[181 112  57 146 155 145 128 172 135 102 143 139 110  95 183 135] = R
[172 117  62 130 110 107  71  95 159 142 187 150 144 197  93 122] = P
[175 112  59 139 162 155 138 164 128 116 145 131 113  91 192 137] = L
[156 102  87 135 149 148 136 150 146 133 148 146 121 102 173 132] = E
[156 102  87 135 154 148 136 150 146 133 148 136 121 102 173 132] = N
[175 135  63 160 136 126 112 155 133 113 145 154 114  84 181 145] = G
[ 90 175  96 129 113  93 152 158  89 108 129 127 148 114  87 121] = S
gone S: [121  87  96 158 108  90 129 114  93 152 175  89 148 113 129] -> [127]
gone P: [ 71 122 172 150 197  95  93  62 144 142 130 187 117 159 110] -> [107]
gone S: [ 89  96 175  93 127 148 129  87 113 121 114 108 158 152 129] -> [90]

[110  78 131 141 140]  D
[110  78  90  91  80]  Y
[131 149 139 146 148]  J
[ 83 157  88 169 157]  V
[142 102 200 101 103]  Q
[ 94 135 153 125 128]  B
[142 125 124 146 134]  T
[173 126 157 128 127]  A
gone D: [140 110 131  78] -> [141]
gone A: [127 157 173 128] -> [126]
gone Y: [110  80  90  78] -> [91]

[152 128  57 198 150]  K
[170 109  66 128 127]  F
[166 115 167  74 167]  Z
[149 121  70 100 223]  U
gone Z: [167 167 115  74] -> [166]
gone Z: [115 167 167  74] -> [166]
gone F: [127  66 109 170] -> [128]
gone U: [ 70 121 149 223] -> [100]
gone U: [121  70 149 100] -> [223]

[133  97 115 173 129 116 149 115 121 147] = feku
[ 78 135 104 152 211 153 139 210 174 134] = Niv
[117 181  93 130 180  78 121  93 171 151] = Miku
[ 61 174  94 143 207  80 169  94 175 156] = Zot
[147 127 107 121 126 166 165 107 137 101] = Totu
[107 131 142 106 136 180  62 142  83 172] = dop
gone Totu: [126 147 101 137 166 127 107 121 107] -> [165]
gone Niv: [135 210 174 153 104 211 139 134  78] -> [152]
gone Niv: [135 210 139 152  78 104 134 153 174] -> [211]
gone Miku: [121  78 117 151  93 171 130 181  93] -> [180]

[143 118 127 111 110 147 121 146 127 167 123 137 117 125 132 127  79 107
 123 133 126 136 121 123 127 122 130 110 132 153 130 148 140 143 127 132
 134 120 131]  Dunu
[126 152 130 105 175 134 127 145  97 102 114 142 133 133 131 127 112 138
 133 155 135 135 127 133 135 131 117 145 131 125 130 122 129 131 131 141
  79 120 125]  Sugi
[127 131 131 107 126 115 125 151 149 119 131 167 120 147 123 134 139 105
 126 134 139  76 125 128 132 134 137 186 141 113 135 136 130 149 122 101
 140 126 115]  Puluf
[123 124 128 114 126 121 133  93 150 163 105 127 123 124 126 124 159 133
 123 132 135 107 133 136 126 122 111 117 137 123 130 134 124 111 128  69
 158 121 135]  Lami
[137 123 127 102 128 120 136 102 131  96 133 129 115 123 128 124  91 127
 125 126 120 146 109 128 131 107 116  64 126 154 124 131 129 108 130 135
 135 150 129]  fini
[126 152 130 105 175 134 127 145  97 102 114 142 133 127 131 127 112 138
 133 155 135 135 127 133 135 131 117 145 131 125 130 122 129  54 127 106
 135 137 133]  pidaz
gone Dunu: [111 121 118 130 110 146 117 127 123 136 167 143 122 107 121 148 127 134
 130 140 133 127 143  79 137 126 131 132 127 127 125 147 110 132 132 123
 123 153] -> [120]
gone Dunu: [126 131 146 110 107 123 130 110  79 132 132 167 117 125 143 143 121 136
 122 127 121 153 127 133 148 137 118 123 123 132 134 127 140 127 120 127
 130 111] -> [147]
gone Lami: [111 121  69 121 163 133 133 124 124 134 128 105 126 123  93 150 107 128
 127 123 132 159 126 123 130 111 122 124 133 135 124 135 117 136 126 158
 123 114] -> [137]
gone pidaz: [106 142 127 112 127 122 133 155  97 129 131  54 135 175 152 114 125 131
 127 130 130 133 145 102 133 131 135 135 133 145 137 105 127 135 138 134
 117 127] -> [126]
gone Sugi: [152 126 131 127 133 105 127 175 129 131 102 155 130 117 131 125 127 112
 135 142 131  97 133 135 120 133 138 145 135 122 114 133  79 134 125 145
 131 130] -> [141]

[ 87  79 129 137 110  98 146] = W
[128  85 146 157 155 114 152] = M
[123 102 140 157 135 120 124] = C
[ 41 102 138 157 135 139 124] = H
[128  85 146 114 155 115 129] = X
gone X: [146 155 129 114 115 128] -> [85]
gone H: [ 41 124 157 102 135 139] -> [138]
gone X: [129  85 146 155 114 115] -> [128]
gone H: [102 138 157  41 135 124] -> [139]
gone C: [157 135 140 123 102 120] -> [124]
gone X: [155  85 129 114 128 146] -> [115]

[ 57  85 121  75 140 116 107  46  93 122  61 114 153 155 115 121 134 176
 116 144 112 177 204 150 157 196  77  86 165 150  61 157 108 131]  kava
[103 169 116 125 160 140  79  75 113 143  77 142 128 139 119 143 153 134
 138 115  69 133 185 127 156 200  62 118 180 114  87  98  84 102]  Tig
[123 191 146 102 188 101 100  99 135 133  94 152 124 132 129 110 128 143
 138 130  80 145 200 155 141 204  47 125 179 128  73  83  95 115]  rodul
[133 186 142 116 148  81  74  60  80 165  84 155 132 121 115 130 164 122
 138  88  91 129 159 167 136 183  52 122 153 139 131  96  85 111]  gom
gone Tig: [140 156 169 185 128 114 118 116 102 143 200  98 133  77  69 115 160 127
  75 142 138 119 153 180  84 143 134  87  79  62 125 113 103] -> [139]
gone gom: [148 132 165  74  52 167 116 164  81 131  91  96 138  85 159 130 142 155
 136 122 111 183  88 121 129 133  60 186 139 115 122 153  80] -> [84]
gone gom: [153 122  88 136 183 111  81  96 186 167 130 142 148 133  84 164  52 138
 121  60 155  85 116 139 115  74 129  91 159 122  80 131 165] -> [132]
gone kava: [ 85 157 116 150 150 155 121 121 176  75 114 115 157 116 134 122  86 107
 144  61 108  57 177 140 196 165  77  61  46 204 112 131  93] -> [153]
gone Tig: [134 138 156  77 127  69 103  62 114 185  75 133 142 119 118 160 143 169
 116 180 115 153  79 102  84 143  98 200 128  87 113 140 125] -> [139]
gone rodul: [179 133  94 132 145 152 128 110 129 123  80 146 101 100 188 138 130  47
 102 204 124 115  95 200 143 135  73  99 128 155  83 125 191] -> [141]
gone rodul: [145 115 133 200 204 123 155  80  99 128 141 138  47 179 124  83 188 135
 143 128 100  73  95  94 101 191 130 102 132 129 125 146 110] -> [152]

[145 135 143 129 157 178  99 114 203 136] = sina
[133 109 101 136 171 137 149 105 126 156] = Bara
[128 123 161 125 117 142 128 127 130 139] = gamom
[163 109 101 127 171 137 149 105 126 156] = Kuvu
[152 140 116 124 125 133 112 134 115 114] = rere
[127 125 164 123 110 147 135 167 132 144] = nepa
[159 123 147 160 151 100 100 136 126 108] = lerig
gone nepa: [147 144 132 123 125 135 167 127 110] -> [164]
gone nepa: [167 135 164 144 110 127 132 147 125] -> [123]
gone Bara: [109 133 149 137 156 126 101 105 171] -> [136]
gone Bara: [105 101 133 136 149 109 156 126 171] -> [137]

[189 110 144 125 146 133 152 138 129 118 135 141 120 116 125 128  86 148
 128 102 133 149 103 101 116 109 145 125 109 122 140  82 145 150 142 130
 147 139] -> rudap
[117 142 131 110 142  78 158 108 167 127 131 101 153 123 149 112 107 119
  81 163 138 133 136 139  77 101 125 120 115  93 124 203 136 175 147  87
 142 113] -> zizo
[121 131 159  66 141 124 136 154 116 147 121 145 148 140  72 153  93 138
 195 142 108  91 108 111  98 146 112 141 126 116  76 136 144 147 123 128
 123 145] -> viri
[144 135 150 112 124 111 139 109  90 109 146  90 134 134 133 160  60 154
 204 134 138 154 116 127 155 135 110 143 121 124 155 145 124  95 107 106
 122 125] -> Fal
[161 145 146 161 112 148 143 133 169 121 159 136 130 122 112 130 170 128
 150 127  99  74 113 142 150 144 113 124 135 108 137 152 153 168 141 115
 125 125] -> pumi
gone pumi: [136 113 127 122 124 161 112 169 150 148 133 108 146 115 125 150 130 113
  99 144 145 161 153 137  74 125 152 130 142 159 128 112 141 121 135 170
 168] -> [143]
gone zizo: [101 125 107 112  77 113 142 131 175  87 167 119 136 120 108 110 117 131
 139 153  78 136 142 101 138 127 124 142 115 203 133 158 163  81 147  93
 123] -> [149]
gone Fal: [107 122 133 145 135 124  90 138 125 106 127  95 146 109 204 155 116 124
 135  90 109 139 134 111 154 144 134  60 124 155 134 121 143 110 150 154
 160] -> [112]
gone pumi: [144 145 169 168  99 159 142 152  74 130 141 112 125 128 122 130 146 113
 112 161 150 108 150 135 121 170 148 133 153 113 127 161 136 124 125 137
 115] -> [143]

[101 114 152  58 141] = Duli
[101  97 100 157 114] = mag
[155 157 115 127  95] = nudi
[105  90 191 133 130] = Nos
[ 99  74 177 146 119] = mip
[126 168  81 104 141] = tilet
[122 142 157 156  98] = Savo
gone Nos: [130  90 191 105] -> [133]
gone mag: [ 97 157 114 100] -> [101]
gone tilet: [ 81 126 168 104] -> [141]
gone Savo: [142 122 156 157] -> [98]

[ 71 140 158  59] -> tik
[179 166 164 165] -> ded
[ 71 144 130  58] -> fori
[ 75 134 181  74] -> noze
[128 152 126  71] -> Bapa
[ 74 151  68  69] -> revit
[141  93 115  87] -> Duva
[ 92 125 209 110] -> kegem
gone revit: [151  74  68] -> [69]
gone ded: [165 179 166] -> [164]
gone fori: [144  71 130] -> [58]
gone ded: [179 165 164] -> [166]
gone ded: [166 164 179] -> [165]

[ 87 131 160 127 113  99 134 119 119  89 135 122 120 100 143 135 158 116
 138 128  91 129 126 132 138 130  93 170 153 139 125 164 128 115 131 141
 131 130 144 133 157 128 145 121 135 112 119 127 115 111] : Fabut
[184 133 113 117 142 139  91 143 136 152 109 130 106 127 136 142 121 132
  77 143 150 134 134 119 138 100 124 108 133 136 110 130 129 130 151  97
 111 108 135 105 121 143 117 119 130 132 146 133 145 138] : Tuk
[136 140 122 132 107 135 148 125  98  86 151 132 123 132 150 154 174 134
 125 139  98 122 125 128 133 124 110 137 151 145 106 161 114 108 138 123
 109 124 154 126 129 107 129 119 136 111 127 113 128 111] : fen
[ 35 119 177 111 144 104 161 123 162 116 125  78 132 118 118  92 143 123
 165 103 120 140 121 149 113 134  96 179 132 128 145 151 127 124  96 156
  93 121 117 147 150  84 108 137 154 116  80 103  98 113] : lak
[ 68 124 175 118 122  87 159 122 131  97 127 111 130  86 133 119 136 111
 143 121  87 132 118 135 136 125  84 179 148 134 144 163 130 123 131 160
 131 135 137 143 164 129 140 122 138 114 103 127 115 108] : dotol
gone dotol: [138 137  68 127 121 131 133 136 159 175 118  87 124 136 143 164 108  86
 122  97 130 122 135 179 160 114 125 163 143 115 119 148 111  87 140 130
 132 131 131 144 129 123 127 118 111 122 135 103  84] -> [134]
gone dotol: [160 132 130 148 122  86 127  97 108 164  68 143 136 129 111 111 131 133
 122 118 137 136 130 119 143 134  87 144  84 140 138 163 118  87 179 103
 121 175 127 122 124 114 123 131 125 131 159 135 135] -> [115]
gone lak: [145 123 121 104 177 108  78 124 162 151  35 103 116 120 132 132 127 161
 165 149  84 118 128 111 121 143  96 116 123 156  80 144 113 119 134 147
 150 117 125  98  92 154 140  96 118 103 113 137 179] -> [93]
gone lak: [108  96 151  35 104 113 179 132 118 125 121 143 103 154 124 111 127 150
 144 118 113 177 123 137 123  84 128 117 121  96  78 116 162 156 116 161
 119  93 140 147 120 134 145 165  98 132  80 103 149] -> [92]

[151 130 106 142 105 114 140 115 104 153 123 115 113] -> tiru
[132 131 108  72  72  91 155  96 164 125  73 124 171] -> gukon
[135 123 107 105 104 111  98 149 140 116  84 133 141] -> Tozur
[135 145 109 112 110  90 130 125 151 111  55 133 112] -> Nuga
[153 123 111 143 115 110 140 117 112 152 129 118 115] -> Sigus
[155 101 107 150 118 116 134 120 112 161 151 121 115] -> tul
[129 158 107  85  91  98 119 134 138 103  51 135 151] -> fipa
[135 114 102  96 149 108 126 120 149 126 102 130 157] -> buve
[123 166 101  74 113  99 142  98 143 115  48 119 168] -> Kalo
[148 171 106 124  89 110 156  98  98 143  83 109 118] -> lupop
gone tiru: [114 130 115 106 142 113 115 140 105 123 153 151] -> [104]
gone Nuga: [110 125  55 135  90 112 145 133 109 112 151 130] -> [111]
gone Nuga: [112 125  55 109 133 110 112 130 135 151  90 145] -> [111]
gone gukon: [164 132  72 125 124  96 171 108 131 155  91  72] -> [73]

[ 97 167 110  55 142]  fifek
[125 111 143 227 117]  Ver
[ 97 109  96  98 131]  Pudak
[ 97 109 118 110 131]  Sudo
[119 127 108 120 108]  mar
[ 93  78 128 141 137]  far
[155 144 125 144 156]  Nukub
gone fifek: [167 142  55  97] -> [110]
gone Pudak: [131  98 109  96] -> [97]
gone mar: [119 108 108 127] -> [120]
gone Nukub: [144 155 125 144] -> [156]
gone Sudo: [118  97 131 109] -> [110]
gone Pudak: [ 98 109 131  96] -> [97]

[161 126 161 171  91 101 147 158  98  92 142  86 169 148 146 201 102 125
 102 148  68 128  47 141 115 130 100 188 109  98  62  91 125 146 108  97
 128 102  96 105 150 117 101  91] = Vuti
[124  65  95 105  96 109 128 200 147  86 188 128 128 146 150 215 130  89
 108 143 151  94 102 178 176  87  98 164 160 141  81 123 133 100 187 125
 178 144  86 125 118 122 109 151] = tebag
[211 100 121 201 122 148 121  83 176 110 189 163 159  80 129 120  99 101
  77 101 100 162  84 182 166 104 161 130  78  86 136  76 137  75 115 178
 108 147 179  93 144 110  81 124] = kera
gone tebag: [109  86  95 108 124 164  65 178 105 143 200 215 160 178 147 151 144 187
  86 122 100 188 118  81 146 133 141 150 130 125  94 151 128 123  98 125
 128  89 128 176  87 102 109] -> [96]
gone kera: [ 76 104 201 182 189  77 148 178 101 108  86 163 147  78 176  99  80 161
 211  84 115  75 159 124  93 120 130 121 166 162 100  83 129 110 101 144
 137 121 179 100  81 110 136] -> [122]
gone kera: [161 178 137 101 110 110 136 176  78 108 159 120 144 182  77  81  99  83
 101 100  80 201 121 147 104 148 115 179  84 129 162 124 166 121 100 211
 189 130  75  86 122 163  76] -> [93]

